In the rows, 128 means zero.
The rows below come in pairs that one turn or mirror swaps. Which row does each named row swap with?
Gego: [112 152  86 122 174 150 160 146  93  99 129 125 142 136 108 147 140 143
 156 156 133]
Susi: [103 144 118 151 152 144 149 136 123  80 119 135 130 119 105 152 147 168
 139 146 123]
rofe: [ 98 161 109 122 152 145 150 143 114 127  90 142 131 126 109 150  98 149
 134 136 126]
Tetud: [105 145 118 139 142 138 146 136 112  99 108 141 121 136 111 131 135 167
 115 118 104]
nunen: [117 144 107 132 154 151 145 134  97  60 106 131 140 136 116 143 120 127
 122 149 117]
mam: [ 93 141  91 146 137 164 161 150  99  80 105 125 137 128 130 148 131 160
 147 152 146]
keli: [101 143 124 124 146 141 145 151 110 111 107 118 146 126 141 121 161 155
 124 137 129]
tozi: [100 137  95 137 145 150 162 140 100  95  77 130 154 123 139 155 131 155
 132 135 130]
Firup: [108 127 118 143 155 154 150 133  84 149 114 141 119 132 102 152 115 145
 147 140 119]
safuf: [ 97 138 127 139 150 161 152 148  96 133 121 135 128 148  91 148 127 166
 148 145 120]
Livo: [ 91 128  99 171 152 152 153 138  90 106 123 151 149 134 138 147 123 156
 156 154 124]
femal: [112 137  99 131 157 138 146 126  58 121  96 133 116 125 136 141 122 138
 139 135 124]
dab: [115 140  91 118 154 152 151 140  84 130 126 123 109 132 129 146 138 176
 136 138 123]
tes: [114 150 116 131 154 147 147 129  58 105 126 118 143 138 129 139 115 119
 123 138 128]
gumul: [112 149 116 156 151 155 142 130 101 113 132 112 139  89 118 145 121 149
 150 148 129]
ruzel: [111 145 125 120 155 140 147 138  73  85 124 133 148 144 101 148 114 148
 146 146 117]
nimar: [118 137 118 148 155 149 148 135  66 132 108 129 143 140 109 150 149 161
 117 147 120]
Sog: [119 129 117 158 182 157 146 127 104 130 125 121 115 118 113 140 128 134
 146 156 121]
duli: [113 153 119 162 163 147 145 135  92 121 106 137 152 143 153 152 125 172
 126 141 111]
vov: [115 132 106 144 163 151 154 128  75 120 144 133 137 144 138 165 138 130
 132 163 120]
zeped: [107 145 121 156 152 156 150 129  52 101 127 127 138 138 123 149 129 156
 147 142 119]
Nokas: [107 145 107 115 162 150 158 119 104 142 103 134 143 140 106 123 130 145
 150 150 106]
pako: [ 93 132  86 129 149 139 166 145  86 101 126 130 144 146 133 163 114 146
 139 157 142]
peku: [115 142 108 128 164 148 169 103 100 123 124 118 118 119 127 125 135 147
 115 145 136]
Gebek: [113 134 119 147 163 168 140 127 114 104 100 136 121 128 129 131 142 144
 114 114 133]
Gof: [103 145  99 125 176 151 151 142  78 136 105 115 126 151 137 157 129 132
 126 148 127]
sufin: [108 169 107 154 145 151 150 139 106  82 125 133 162 133 117 147 111 156
 118 143 126]
gudo: [113 162 121 153 151 154 142 135 123 104 122 120 131 122 142 131 108 119
 137 147 119]
Vapu: [ 91 110 107 136 128 146 129 147 112 105 113 146 136 126 127 127 126 148
 118 143 112]
gug: [114 147 127 135 171 149 127 143  87  85 116 140 140 124 139 134 118 136
 159 148 106]
bov: [ 93 127 113 143 147 153 147 126 115  98 119 120 146 144 127 125 133 138
  97 142 111]
sigud: [107 149 118 125 149 153 146 141 127 140 107 151 132 145 114 149 125 146
 110 152 121]
lebap: [108 133 103 158 162 152 159 129 100 135 136 133 134 145 111 145 117 124
 156 161 121]
Vobi: [114 138 116 141 169 125 149 119  93 113 104 142 145 129  98 153 128 167
 124 130 106]
nev: [106 162 128 137 139 165 160 129 100 103 110 113 122 121 134 116 130 163
 143 132 125]
Gak: [115 161 106 158 135 153 148 122  89 106 116 134 125 141 150 152 141 129
 122 145 138]
rik: [105 128 123 129 154 134 132 139 102 110 148 134 128 145 115 152 148 124
 131 153 131]
Nezi: [113 122 118 137 188 149 143 139 108 105 123 126 140 131 133 131 155 160
 145 151 109]
ses: [ 87 122  98 146 140 163 147 161 110 102 112 134 142 141 122 143 142 123
 128 148 137]
dinik: [125 125 103 134 185 139 153 115  99 109 106 144 130 144 115 147 114 141
 149 150 111]
lobak: [108 122  99 141 155 145 150 127  88 115 141 128 133 146 142 163 101 134
 150 163 124]
Sikuz: [ 88 140 121 137 141 157 137 167 108  86 116 132 142 134 133 139 146 149
 154 144 123]
tol: [102 148 121 146 154 145 147 143 120  86 119 138 140 131 151 148 144 120
 120 145 118]
funo: [110 163 111 141 137 147 151 133 112 125 112 145 157 133 110 141 134 136
 168 145 111]
Nozez: [ 97 140  95 130 127 151 162 148 101 126 110 133 140 131 147 134 137 123
 116 138 131]
lomep: [114 125 118 132 157 149 144 138  76 119 119 126 130 123 103 145 130 118
 106 138 119]
Defuf: [111 130 111 119 157 158 143 130  87 145 134 142 140 152 134 144 127 156
 133 127 132]
mov: [107 158 122 149 138 148 149 130 125 130 120 136 146 141 149 128 114 138
 142 145 112]
tege: [108 127  90 124 149 165 163 109 103 112 122 125 134 115 106 118 117 156
 133 154 121]
zeker: [ 97 146 115 148 155 160 146 128 116 124 103 116 136 101 123 136 107 165
 116 147 127]
guv: [122 169 109 122 146 142 155 127  80 113 130 134 138 139 132 156 129 171
 155 153 120]
tuka: [110 131  99 143 149 150 147 131 129 102 113 133 141 125 157 141  99 161
 132 151 126]
nube: [108 138 113 151 154 145 146 126 122  77 104 135 129 134 137 144 117 115
 142 144 111]
gezeg: [115 113 113 111 158 145 147 132  79 102 117 125 164 128 111 152 122 155
 132 146 110]
das: [114 141  86 117 146 157 146 138 116 114 108 124 140 114 148 140 140 176
 139 150 123]
golu: [105 143 121 134 130 161 147 127 120 112 109 128 124 110 141 111 123 143
 138 132 118]

Swapped with Vobi: das
Swapped with funo: gumul
Swapped with sigud: peku
Swapped with ses: tes
Swapped with nev: safuf
Swapped with Tetud: dab
Swapped with duli: Nezi

